In the data rows, 500 means zero.
Here are some points, one per row:
370:767:420:323:409:403:569:354
618:308:527:504:694:502:370:590
366:757:425:315:418:413:601:368
377:764:430:320:419:415:575:369
603:311:520:492:687:509:361:585
382:763:432:321:413:418:591:369
591:337:584:606:335:487:359:630
621:314:549:501:709:478:366:589
376:747:434:311:415:412:573:387
586:326:570:607:372:485:389:629
585:331:563:597:349:487:380:635
611:319:545:513:691:483:382:590
345:707:407:575:490:624:763:367
327:704:420:597:492:631:769:380
349:709:440:588:474:619:772:382
598:313:545:485:701:493:364:573
335:698:445:594:486:637:755:368
320:720:421:585:491:627:753:366
597:322:569:584:366:469:360:632
599:317:577:585:352:493:350:613
599:326:581:581:345:485:377:651
622:328:527:500:697:493:390:585
591:319:579:592:353:463:375:612
610:317:530:511:691:476:380:577
614:307:525:499:699:507:386:584
333:709:454:572:488:642:774:376
335:689:420:597:477:614:764:375
619:319:496:494:695:497:401:569
350:695:425:575:487:643:755:372
342:711:447:584:468:609:753:373
348:692:430:591:492:640:756:377
630:302:519:498:685:485:374:588
596:312:539:504:689:496:379:570
602:336:572:576:326:504:372:638
605:358:586:602:354:481:388:624
375:752:448:303:420:425:586:335
606:304:520:477:683:510:354:556
598:347:576:564:334:477:363:613
376:767:444:300:422:427:585:340
590:302:521:521:685:491:396:587
610:317:538:495:694:492:377:580
337:709:432:576:490:648:753:375
606:322:538:515:692:498:379:565
358:757:432:327:409:421:589:352
607:322:538:515:669:497:359:594
605:331:592:593:368:480:356:619
596:323:541:513:692:485:365:571
600:307:535:493:667:507:378:578
608:315:544:506:678:480:376:571
606:332:570:588:354:468:371:641
616:325:534:502:687:484:387:565
386:758:419:314:417:409:595:357
607:337:575:600:357:496:344:632
586:337:574:580:348:483:365:631
604:332:558:593:359:500:355:622
367:763:436:310:403:419:605:351
382:750:454:319:428:420:593:356
607:340:575:584:357:476:380:622
610:320:576:593:354:473:374:630
611:338:540:510:690:494:375:575
350:717:427:583:509:636:742:362
373:750:436:333:411:404:595:375
595:320:534:509:688:489:391:566
382:776:424:327:413:409:592:376
374:756:428:318:409:431:597:353
385:757:442:300:422:414:602:340
590:358:579:589:355:484:386:634
600:342:571:584:365:473:365:639
584:333:518:500:685:471:379:590
606:306:519:487:696:489:384:596
606:349:561:607:354:478:379:631
388:769:447:309:423:428:568:360
342:700:423:581:485:635:766:362
603:319:530:505:696:484:360:576
593:347:579:585:357:485:371:625
613:299:531:510:689:498:385:573
591:314:505:508:699:480:370:551
325:688:414:589:497:637:743:372
604:329:564:581:349:472:363:608
363:753:435:333:407:422:605:364
602:327:552:518:680:475:392:589
611:324:522:518:698:487:367:582
630:315:525:514:671:502:380:573
369:748:433:318:403:415:578:355
334:701:406:590:487:626:761:368
372:768:416:321:408:405:575:363
604:322:577:580:354:484:365:634
609:312:523:495:678:469:372:578
379:761:445:307:401:436:600:364
373:765:421:333:419:418:567:368
334:705:450:577:506:640:759:365
615:320:531:491:682:476:380:584
337:699:423:573:471:630:752:375
606:305:535:499:694:490:363:585
602:343:577:588:345:487:395:623
605:349:570:586:354:487:382:604
378:761:443:319:418:433:581:360
603:341:562:578:363:474:380:623
342:696:425:575:490:619:748:371
376:760:460:323:413:411:582:359
579:342:597:577:363:490:380:614
612:332:559:593:358:492:374:622
324:704:435:586:487:627:760:376
376:748:450:318:433:414:595:352
609:353:571:604:359:480:377:628
610:314:507:512:684:486:383:572
588:318:537:505:680:488:385:579
598:316:531:506:681:485:380:567
626:320:531:491:705:475:389:580
609:345:606:600:353:486:359:620
369:758:456:299:419:409:579:352
591:332:575:598:362:494:373:640
377:776:440:314:426:412:575:346
583:324:515:516:693:485:389:565
611:323:529:515:683:511:381:583
343:719:431:573:478:639:757:375
601:329:527:513:684:486:369:558
613:316:524:506:677:481:389:580
580:343:565:577:360:497:361:623
601:320:546:516:696:503:386:563
588:331:586:581:346:476:366:617
609:322:508:516:694:484:377:601
600:342:561:578:356:480:364:636
598:327:569:584:349:493:359:632
610:318:570:602:362:483:361:628
626:340:515:512:700:496:380:581
368:770:454:312:402:420:585:375
608:303:519:509:686:483:376:589
603:354:568:603:353:462:369:629
610:317:530:491:705:482:357:584
342:707:438:570:485:648:756:363
604:361:572:593:349:469:372:620
600:336:567:593:349:466:371:635
618:339:574:614:360:476:375:632
388:766:443:326:397:426:581:367
377:760:444:331:403:393:579:367
615:305:542:524:693:485:371:565
583:357:575:579:349:494:366:631
389:773:428:301:420:429:581:357
599:340:572:590:363:480:371:625
595:334:570:597:360:479:384:619
609:334:565:590:370:487:375:637
606:300:516:488:706:487:382:580
590:341:523:509:689:506:384:579
386:757:432:317:421:408:629:378
375:777:434:319:415:416:586:355
344:698:438:592:482:643:756:365
621:312:515:501:690:481:384:559
341:697:434:591:464:636:765:368
594:314:536:517:672:470:367:579
606:342:577:575:355:495:365:659
385:755:434:321:425:424:574:365
383:760:450:309:412:420:592:367
372:772:434:312:419:430:585:376
619:312:518:523:679:462:370:569
335:701:426:586:492:616:754:370
618:318:532:491:691:477:382:591
613:324:523:507:701:491:374:567
611:315:573:578:370:492:388:621
378:760:449:315:421:412:607:348
611:353:546:577:350:483:381:613
605:339:575:576:345:474:368:633
371:773:430:304:434:412:602:362
348:693:427:588:491:641:764:353
336:715:428:590:502:646:760:347
604:327:570:587:350:494:362:611
596:349:590:597:362:485:375:616
336:694:433:574:492:612:748:366
348:704:421:576:487:629:770:366
604:308:532:501:706:498:368:605
599:355:570:599:354:481:360:631
591:312:517:508:685:509:369:575
588:344:582:570:356:477:370:629
326:696:417:596:484:645:760:355
There is one direction along which these points spread out most. For each point below, how far along it does it lie, from 0 to 99? 50 is the average, and the first point above lies past it.
601:337:564:586:346:488:388:627 -> 39
375:752:440:321:412:409:594:365 -> 70
612:334:575:578:346:488:369:640 -> 37
609:322:515:490:703:471:377:575 -> 37
613:309:528:514:686:498:374:574 -> 37
626:324:531:495:681:481:386:595 -> 37
332:703:436:566:456:625:765:365 -> 71
593:333:566:587:368:492:388:615 -> 39
604:321:574:599:349:478:372:630 -> 37
598:346:568:588:354:473:364:635 -> 38
341:706:423:588:489:621:756:383 -> 70
397:763:439:317:418:426:569:372 -> 69
614:317:518:496:701:484:378:570 -> 37
380:767:420:306:441:409:592:370 -> 70
618:319:539:488:694:490:383:562 -> 37
600:339:565:606:369:474:364:625 -> 38
600:314:534:507:674:482:377:572 -> 37
335:708:433:566:489:627:758:369 -> 71
381:771:434:311:414:423:598:364 -> 71
351:715:427:582:487:623:751:370 -> 71
355:696:437:572:484:630:754:391 -> 70
322:708:435:576:479:619:771:356 -> 72
617:336:532:506:698:489:381:580 -> 37
333:703:437:585:468:622:750:375 -> 70
354:711:428:591:480:629:769:366 -> 71
600:302:543:495:694:483:356:589 -> 36
375:768:433:302:423:434:605:376 -> 71
596:334:557:566:340:487:370:619 -> 39
612:336:561:605:353:491:375:627 -> 38
600:315:527:502:695:492:386:580 -> 37
370:744:427:311:413:410:587:363 -> 70
334:711:425:573:477:634:763:373 -> 71
605:335:560:592:350:494:380:625 -> 38
337:710:424:580:486:617:775:357 -> 72
397:760:440:311:421:414:591:358 -> 70
587:317:530:509:693:493:382:581 -> 37
606:328:567:582:359:490:382:623 -> 38
347:700:442:575:491:621:752:362 -> 70
339:715:433:577:467:622:738:353 -> 71
401:776:442:319:428:412:588:376 -> 70
393:757:441:330:430:430:587:374 -> 69
592:336:576:592:358:493:367:631 -> 38
388:773:452:321:409:419:624:372 -> 71
383:771:428:316:429:410:591:357 -> 71
335:698:438:590:504:635:768:366 -> 71
590:320:522:513:695:497:381:578 -> 38
600:349:573:581:374:484:386:641 -> 38
618:369:577:583:348:502:376:613 -> 39
336:724:428:585:497:626:748:361 -> 71
357:751:438:310:412:431:557:372 -> 69
609:319:573:568:337:497:378:611 -> 38
604:306:543:509:689:486:366:574 -> 36
365:753:438:333:437:403:590:363 -> 70
610:306:520:503:697:482:397:580 -> 37
603:335:574:568:342:492:374:630 -> 38
353:702:414:599:483:636:740:361 -> 70
347:713:436:590:476:640:760:372 -> 71
342:698:441:584:492:619:768:364 -> 71
390:765:420:307:414:424:593:345 -> 71
376:769:420:336:406:415:578:379 -> 70
602:312:527:476:694:490:377:601 -> 37
593:332:565:608:371:520:382:621 -> 38
601:330:526:488:700:494:370:585 -> 37
587:341:582:568:358:484:376:628 -> 39
611:315:512:494:692:494:366:571 -> 37
601:337:595:597:349:477:383:635 -> 38
383:760:440:321:420:410:577:356 -> 70
370:734:454:312:400:408:580:327 -> 70
603:318:524:506:682:503:382:557 -> 38
384:776:458:317:421:416:602:351 -> 71
354:715:435:596:487:607:770:363 -> 71
334:740:451:576:484:621:766:374 -> 72
615:322:518:495:687:477:381:568 -> 38
609:332:507:499:691:493:352:584 -> 37
600:320:541:497:685:496:358:577 -> 37
617:323:571:586:345:495:369:636 -> 37
317:715:426:578:490:612:789:382 -> 72
361:745:441:308:427:407:566:354 -> 70
353:684:435:576:490:624:764:370 -> 70
343:728:457:596:491:623:747:369 -> 71
351:707:429:575:482:636:751:376 -> 70
613:345:585:592:350:504:380:615 -> 38
610:304:520:524:672:497:380:574 -> 37
591:317:535:499:695:484:371:594 -> 37
366:756:448:316:417:431:599:359 -> 71
600:338:586:611:360:482:356:618 -> 37
598:305:521:517:691:488:380:587 -> 37
612:325:576:593:368:484:366:616 -> 37
339:701:423:561:480:624:758:378 -> 71
349:711:442:585:483:645:749:370 -> 70
328:718:424:580:491:640:764:341 -> 72
333:707:456:593:486:634:753:373 -> 70
621:301:533:526:680:490:377:580 -> 36
607:349:551:580:344:463:379:625 -> 39
597:341:576:589:337:485:367:610 -> 39
617:310:533:491:683:489:379:589 -> 37
338:705:429:568:510:629:757:358 -> 71
385:762:459:311:415:426:572:376 -> 69
381:762:426:286:423:416:584:362 -> 70
600:308:541:515:701:492:367:568 -> 37
597:328:523:493:683:479:373:574 -> 38
597:342:578:575:354:462:380:641 -> 38
604:317:510:513:688:481:369:573 -> 37
344:689:429:580:488:649:767:355 -> 71
386:764:425:302:419:428:574:365 -> 70
616:303:528:503:670:494:365:572 -> 36
324:708:415:578:488:640:772:382 -> 71
337:696:421:589:484:605:769:381 -> 70
588:356:586:584:377:484:372:621 -> 39
384:783:438:299:431:413:590:346 -> 71
378:767:421:306:434:410:608:350 -> 71
596:324:511:495:688:468:381:596 -> 37
603:334:520:485:683:477:360:567 -> 38
373:743:453:312:411:414:590:380 -> 69
588:322:567:577:354:471:373:614 -> 38
614:327:527:521:706:449:370:580 -> 37
397:751:428:324:425:421:600:355 -> 70
613:323:524:507:709:489:374:601 -> 36
336:683:430:574:485:622:760:371 -> 70
386:768:447:319:404:410:585:359 -> 70
371:779:441:321:432:408:567:371 -> 70
597:334:526:515:688:500:362:584 -> 37
371:775:445:325:418:406:570:358 -> 70
610:333:523:497:693:471:369:568 -> 38
332:700:418:587:486:610:776:376 -> 71
603:330:504:520:705:505:381:584 -> 38
595:342:572:578:344:460:369:628 -> 38
598:312:512:511:710:488:373:576 -> 37
394:774:437:298:414:417:578:356 -> 70
383:749:439:314:422:434:592:360 -> 70
602:352:590:586:366:490:377:618 -> 39
602:315:524:500:705:490:387:594 -> 37
370:760:447:310:410:422:591:369 -> 70
600:311:530:516:706:521:384:562 -> 37
352:719:449:585:504:636:774:360 -> 71
619:317:531:506:676:509:370:571 -> 37
343:720:434:580:465:616:782:366 -> 72
611:341:573:576:354:489:393:618 -> 39
592:310:545:509:698:478:389:583 -> 37
602:308:531:510:682:494:388:570 -> 37
620:308:545:489:698:477:379:580 -> 36
337:700:434:589:467:614:759:352 -> 71
378:765:448:297:404:409:578:369 -> 70
589:325:536:501:682:498:384:581 -> 38
597:320:570:573:348:493:381:631 -> 38
602:347:577:604:356:494:363:622 -> 38
